Rotation paths and how fast each direction turns (degrees each step):
Each turn is a multiple of 5 degrees from 10 to 175, or 0.
Each row of a path follows its step; steps can be skipped.

step 0: [-45  45 -50  -4  12  12 -11 -26 -38  43  20 -16  35   7  -3  18  59 -21
 -18 -31  17 -38  -9  12   9 -19   6  -7   2 -27  15  26 -15 -54  12   6
 -30  35  -9 -22 -36  25 -35  64  -9 -47  20  -4 -32  12 -24 -10  29   0
  46  14   5  28  21  -5  25  15  43 -19  46 -42]
step 1: [ 16  14 -20 -19  -6   2 -45 -17  23  35 -47 -21  11  10 -54   3 -14  -5
  15 -32  35 -28  37   8 -37  -2  81  22  51 -19  43 -44  13 -23   6  17
   7  42  33 -15 -20  42  22  61  12   4   4   0  -3  31  25  35   9  28
 -16 -28  -4  -1  12   6  23   2  10  10  57  25]
step 2: [-24  59 -25  11  -4   0 -30  21  19  24   2  13 -11  27 -56  12  -8   4
 -14 -52   2   1  35 -50 -29  -8 -53 -13  13   7   4  -7  11  14 -32 -10
  17  36 -15 -32  36  -9  10  50  -4 -64  33  70 -39  10  -9   8  51 -14
 -19 -55 -12 -20  25  -1 -14 -42   0   4  17  18]
step 6: [  1  32 -49 -20 -10 -46  13 -35 -35  16   9  -8  36   4 -41  45   7 -27
  21  -5  -6  -6   7  -9 -28  -1  -9  10  -9 -26  16 -20  -8  10   7 -47
  10  37   1  -3   8  37  -6  46 -11 -25 -32 -38   0 -12 -21 -12 -60 -66
  -9   7 -50   7  13 -28  24 -29  74  29  46 -29]
step 8: [ 45  47 -35 -11  25 -26  17 -16  13  17  22  52 -21  66  24 -13 -36  14
 -11 -12   1  19  24 -62  10 -25   3  -2  11  35 -20 -16 -11  35 -15 -26
  31   0  -3 -40  25  48  24   3  11 -35  16  -7 -42  10 -55  17  -7  12
  41 -21  18  37  10 -16 -37 -24  41  19  35  26]
step 12: [  1   8 -35 -26 -47 -19   4 -12 -48 -12  60 -22  -9  30  22   5   6  46
 -13 -15 -28  -3  -8  18  10 -10 -29  39  30 -46  41 -36  -2   0 -10 -13
 -15   8  39  51  37  26   5  25 -41 -34  31  11  41  19  14 -13  -5 -42
  27  -9 -17   0 -20 -16 -40   1  44  55  51  11]
step 13: [  6  21 -48 -14  17  -6   8  -4 -43  32   6 -12  -4  24  35  48 -22  66
 -18  15  17  -8   8 -45  39 -28  14  15 -19 -12  63 -21  26  12 -11  23
  -6  31 -23  18 -12  44  12   8  -7   3  60 -26 -24  15  11  42   5 -34
 -51   5  -9  32  -1 -12 -28  49 -37 -38  27  27]
step 14: [ 28  23  11 -23  43  -1 -19   6 -21  12 -11  19 -11  62  19 -11 -42  40
  31 -49  55  27  25 -57  13 -27  -1  18 -10 -13   8  11   4  -8 -29 -47
 -21  13 -12  12  21  39 -48  27 -16 -32 -31  -1   9  32  39   8  19   1
   8  47  45  -7  17  22 -29  29  41  13   1  51]
step 15: [-16  35  -6 -37 -12  17  42  -4 -12  10  45 -73 -23  12 -47 -23 -28  37
  26  -3  19 -14 -16 -27 -23 -56  -4   0 -16   0  21 -28  29   9   3 -40
  10  31 -19 -63  19  22 -17  -6   4 -31 -34  -6  40  -6  21  49 -30 -26
 -64  23  13  -6  11 -16 -20   0   6  36 -25 -23]
step 19: [-18  13 -20  17  42   9 -27  -7 -45  31 -33  14 -12   5 -40   7  36  41
 -14 -13  10  46  -3 -10  -2 -25  -9  -9 -26 -24  54   7   5 -40 -30   8
  59  23 -10  25  -1  39  15  23   2 -22  16  12   7  30  -4  34 -52  24
 -13  31  20  -8  63 -30 -41  43   5 -40  28 -54]
[  2  11   8  -8  -7 -11   2   0   5  -6   8 -11   9  -4   0   1   7  -3
  19   1   5  -5 -12   0 -12  -2   5  16  17  -9   1 -12   1 -13  -3   2
  -4  -2   3   1   3   1   7  -5  -5   9  -3  -3  13  -9   7  -3  -1   1
  -4  -3   5  -6  -3  -9   2  -3   0   4  -1   9] -> 130
[ -1 -10   0  -9   0  11   8  -5  11  -1  11   1   4   9   2  -2   7 -16
   9   2  -4  -1   6   7  -8   2   1   1  -5  -6   8  -1  -5   4  -2   5
   7  18   1   6   2   3 -18   8   2  -1  -3   1  -6 -10   2   9   0  -9
  13   5   4   1 -16  -4  -6   3   3   7 -10  -3] -> 125
[ -6   3  -8   1   6  -8  -5   3  11   6  -4  12   0  16  -9   6  -5   8
  -4   7   2   0   1 -11  -2  -6  -5   6   1  -5   1   7  -5  -5  -6   7
  15  -3  11  19  12  -2  10   5  -3   1   9  -5   2   5   1  13   2  -1
  -2  -3  -3  -3 -16  -2   2  -5   2 -11  -4   5] -> 65
[ -1   2  -2  -1  -1  -7  -4   6  -4  24  12   9   6  11   9 -12   9   3
   5   1   1  -2  -9   0  15  13   2  -6  11   9   4   0  -2   2  -4  -2
 -13  -3   0   2  -9   8   2   6   3   2  -4  -1  -8   2   6   4  -7   6
   1   5   7   7  -7  -1  10  11  -4  -7  -7   1] -> 80
[  2  -2  -2  -6   6   5  -2  -1  -4  -7   5  10  -7  -3   4   1  -9  -9
   0 -19  -5  -7   7  -2  11   0  -3  12  12   6 -22   5  -8  -2  -1   2
   0   8  -6  13   0  -1  -3   7 -11  -6   1  -2   2   4   0 -11 -17   3
  -6  -6   3  -3  -4   0   6   1   7   9   1   7] -> 175
[  9  -3 -10   3   8  -7  -6  -3   7  -2   9  -4  -2   8   5   4  11   1
   7 -15   6   0  -5   4  -5 -14 -12  -2   4  14  -2   1  -2   9  10   2
   9 -16  -1   6  -4   9  -9   2   8   7 -10   5  -7  -3  -1  -6  11   1
  -4  -3  -5 -11   7   5  -8  -5   2  -2  -4   8] -> 120
[  3  12  12 -16   2   6  -6  20   6  -3  -9  -2  -4   0  -3 -13  -5   6
   8  -7  -2 -12   0 -10   2  -3   1  -1   1   5  -2  -8  -7  11  16  -1
   5   4  -2 -13   0  -1   0   4  -3   1   0   1  -1   9  -7   7  10  -1
   6  -4   7  -1  -5  -2   5 -10  -4  -3 -11  -8] -> 55
